One turn moves each row of this set onto another row. After a few examples, where does it send each row asked below?
kir: [ 20  16  -3 -20  16  -6   7   4  -6  -5  10 -16  -4  26  14 -16 -40  28
   7  18 -13 -24  -9  26 -24  -7   0  -3  13  -3  -1  -6   2  -5   3 -18
 -16 -13 -12  -6  15   7  -1   5  -7   8  -1  -4  -1  -1  15  21  30]
Saf: [ -1 -15 -15  17  -6  -6  13  14   5  10 -22 -23   5  11  18 -16 -12 -11
   4  17 -16   0   3  12 -18  17  -8  29  -2  -5  -4 -48  -8   6 -11   9
  -2 -30  13 -27  -5 -11  15   8  19   2  16  -9  -2 -13  12  13  17]
boziz: [  3 -24 -15   9  -2  -2  16  12   8  13 -18 -18   8  14   5  -8  -7  -6
   5   7 -16   2   5  13 -14   8 -13  34  -9   3  -1 -50  -1   3  -7  15
  -4 -25  16 -29  -5  -6  12   6  19   0  19  -4 -11  -9   9  15  27]
dil: [ 16   2  14  12 -13   4   9  -9  -2  26 -11 -41   9 -11  -6 -10  33   3
 -18   8   2  40  -6  -9  -2  22   0  25   5 -22  20  -1 -11 -13  -1  32
  -3  19  12  -4   1 -18  -4   5 -13 -11   6 -12 -22  14  -3 -17 -23]
Nug: [  6  -7 -30 -10 -12 -22 -11   3  -5  12 -10   4  -7  27  17 -16 -12 -16
  10  18   2  -4   7  12  -2   6 -19   7  20  -6  12 -14   1  -2  -5   8
   8 -30  27   3 -32 -13  15   5   1   5  17  19  14  -3   0   1  31]
Kozu: [ 16   4  -1 -15  12  -6   8   3  -6  -5   5 -10  -7  32  15 -14 -37  20
   8   7 -12 -24 -15  30 -22  -5  -1   1   0  -6   0  -3   3  -7   5  -9
 -17 -12 -16  -4  26   3  -6   2  -5   9  -3  -4 -11   0  14  24  35]
Zupor: [ 28   6  -5  23  10   4  19 -14 -19  -8  -3 -29  12  -9 -11 -16  18  16
  18 -15  41   2 -14 -40 -24   3   6 -15 -12 -12 -15  12 -24 -10   1  -1
  12 -17   8 -17   5 -32  -4  12  -9   7 -21 -24  -1  15  14  -5  -9]
Rarol: [  4  -6 -35 -14 -13 -15   0   6  -8   4  -5   8  -7  22  17 -14 -11 -19
  12  13  -6  -9   7  17   5  -2 -29   0  18  -5  11  -4   6  -2   3  13
  13 -31  19   7 -28 -14  10   9   4  11  19  14   5  -4   2   6  33]
latof: [  3  -2   2   0   1  11   0 -10   8  23 -14 -42   0  -9 -15 -12  41  11
 -23   6  -7  33  -1  -7   7  13   8  22   1 -13  12   5 -10  -8  20  21
   4  21  -7  12  -4 -13  -2  -2  -5  -5   0 -19 -25   9   8 -26 -24]
retis: [  0  -8   4  -1  22  -4  -2 -11  28 -40  -3   0   1  51  -4  19  16   4
   1  14  34  -3  -8  -3  39  -3   9  -9  25 -38  10   6 -15  -8 -17  -1
 -15   8  30 -22 -13  23  14  -2  -5  -8  16 -27  20   9  11 -13 -21]
mokev: [ -7   3  -6  20 -12 -17  10   3  23  -4  -9   8 -17  11  12  -3  20  -9
 -21 -32   7   9   4  -8  12 -30  -7  -5  10 -37  30 -10  -9  18  -1   6
   2  16  -5  -8 -16   6  -3   6 -24 -33   5  16   0  -3   6 -18 -27]
narov: [  6  16  -3  30  16  -3  19   6  -8  -6   9 -35 -12  26  19 -29 -13  18
 -12  29  -9 -18   6  21 -29  18  -6   6  -6   9   1 -18  12   3   1   7
  -7 -31  23 -17   9  -9  15   3   1  10   8 -15   5  23  29  16  23]
Lol: [ 17  27  15 -18  37 -29   8 -16   2 -17   7 -12 -14  23  -2  -1   8  20
  17 -21  38  -2 -13 -41  28  11   0   1 -28 -20  -3  -1 -22 -24  -1   0
   3 -10   1  -5  -2  15  15 -27   3  -2   0 -24 -16 -23  21  17 -10]
Kesi: [-21   8 -10  18   2  -3  10   3  40  -8 -19  -2 -30  20  -1 -12  28  -4
 -21 -20  11   6  17 -16  16 -28  -6 -11  10 -31  28  -5 -12  21   0   5
   3  14 -15   1 -16  -6   2   7 -20 -18   2  -2  -3   3   4 -16 -20]
luv: [  8  14  -1  30   6   4  12   9 -11 -15   9 -34  -3  30  12 -32  -9  10
  -7  21  -2 -19   9  27 -21  14 -13   6 -21   8   1 -17  14   1   5  11
   2 -36  25 -14  10  -5  10   8   3  12  14 -11   5  24  23  17  24]
Zulo: [ 26  19  13 -11  26 -22  20  -5   6 -21   1   3 -12  27  -6  -6   0  29
  30 -13  39 -10 -18 -35  19  15   8   1  -4 -21 -17  -2 -27 -32  -1   8
  -1   0   6 -19  -3  22  19 -37  -5 -10 -11 -25 -11 -19  15   7  -6]
rok: [  9   3  11   7  -2  24  14  -5  -2  33  -8 -46   9  -9   4   1  39   2
 -17  14  -5  44   8  -2  -2   6  -6  26   7 -16  13   3 -10  -5  11  25
   2   8   0   3  -1 -11   7   1 -13   0   0 -14 -11  16  -1 -16 -16]
Tifom: [ 11   0  14   6 -14  20   8   1   1  26  -3 -37   5 -11   3  -2  34  20
 -18   7  -3  31  -5  -7  -4  12   5  27   6  -9  14  -6 -24  -5   5  22
   9  25   7  -1 -15 -10   1  -8 -17  -8 -10 -18 -19  22   5 -15 -32]
giru: [  4  -9   5   1  38  -8  -1 -17  17 -34   8   0   5  45  -6  25  15   6
  -5  -1  28  -8 -10   6  44  -5  11  -8  26 -34   8  12  -1  -1  -8   1
 -13   9  35 -25 -18  17  -9   9  -9  -1  12 -16  21  -1  17 -17 -19]
rasel: [ -9   3 -15  23   0  -6  17   6  26   1 -12  13 -26  22  19   0  23 -18
 -24 -24   6  13  14  -9   2 -34  -3  -2  10 -34  32  -2 -12  21   2  12
 -15  11  -9 -14 -14   2  11  -5 -21 -20  10   8  -4  -2   6 -15 -10]
Lefe: [  1  -3  -1   0  40  -2  -3 -14   8 -38  -2  11   9  44   5  15  16  -8
  -5   8  31  -3  -5   2  35  -8   6   2  17 -40   7  17  -3  -2 -17  -2
 -21  -4  21 -27  -8  25  -1   5  -3   4  24 -16  23   2   2 -14 -11]
nuvo: [ 27  10  -8  23  20  15  26  -1 -20 -10  -1 -16  16 -15   2 -14  25  31
  14 -12  36   9 -13 -30 -18  -8   8  -3 -18  -4 -27  12 -19  -7   4  -5
  11 -14   2  -8   4 -40  -7  11  -2  14 -14  -9  -1   9  20  -6   2]
pulev: [ 34  14  18  -6  45 -13  16  -9  -4 -14   7  -2  -9  23   4  -2  -1  26
  23  -7  40   6 -12 -31  21  14   5   5 -18 -17  -9  -9 -14 -32  15   3
  -3  -8   8 -10   3  29  18 -40  -7   2  -7 -12  -6 -24  19  11   6]
Sovub: [ 22   0  -8  10  22  -1   3 -13 -20 -12   3 -25  16 -11 -13 -11  30  24
   8 -15  32   1  -8 -39 -12  -1  14  -6 -31   3 -17  16 -16  -4   0  -8
  17 -10   3  -8 -10 -29  -5  10   5   5 -19 -18  -1  22  17  -8 -16]
vavul: [ 25  13   3  11   9   3  16 -13 -14  -9   3 -21  15 -11   2 -17  25  34
  19  -6  32  -2 -26 -34 -10  -2   4  -7 -16  -6 -22  15 -35 -15  -3  -3
  20 -13  19 -12  -1 -33  -3   6  -5   3 -16 -21  -3  24   4 -13 -12]
luzil: [-23   1 -14  18 -15  -4   9   2  25  -3  -9   3 -21  23  16  -2  31   1
 -21 -22   7   2   0  -2   0 -28  -4  -9  17 -38  22  -9 -24  19   4   6
  -7  16  -2  -3 -19   1   7   2 -21 -29   4  -4  -2   6  14 -27 -24]
refip: [ 27  15  13  -8  39 -15  27 -10   6 -18   8 -17 -15  23  -8   4  -4  25
  20 -15  38  -4 -20 -32  16  16   1  -4  -4 -31  -7  -4 -13 -28   7   6
   7   1  11  -9   5  25  20 -32  -2   5 -17 -24 -15 -31  30  10  -6]
rasuv: [-13  -2   8  -7  37 -12   0 -20  20 -31  -8  -3  -6  48 -16  20  16   1
   2   1  30  -4   0 -12  45   4  14   9  18 -26  12  14  -8   3 -17   5
 -24  -3  19 -23 -10  11  -7   8  -6  -2  18 -28  16   7   3  -5 -20]
zep: [ 29 -18   6 -18 -10  -7  15   6   8   4   7  14   0  23  -7  -3 -15  17
  -7  23 -11 -27   8  14  -2   2   4  11   3  -6  15   8  25   2  -9  -6
 -17 -18  18  -7 -14  14  15   0   0  30   6   5  15  -4   3  17  27]
Davep: [ 26  -6  -1 -25 -13 -14  13   5  10   3   5  12  -2  15  -4  -6 -24  23
  -6  22  -6 -21   1  15  -3  -1  11  16   9  -9  11   2  21   4  -8 -14
 -16 -16  20  -2 -18  13  18  -2   4  27  15  15  19  -8   6  12  26]

kir -> narov
zep -> Kozu
Now find these:
retis -> Zulo
latof -> Kesi
dil -> mokev
rok -> rasel

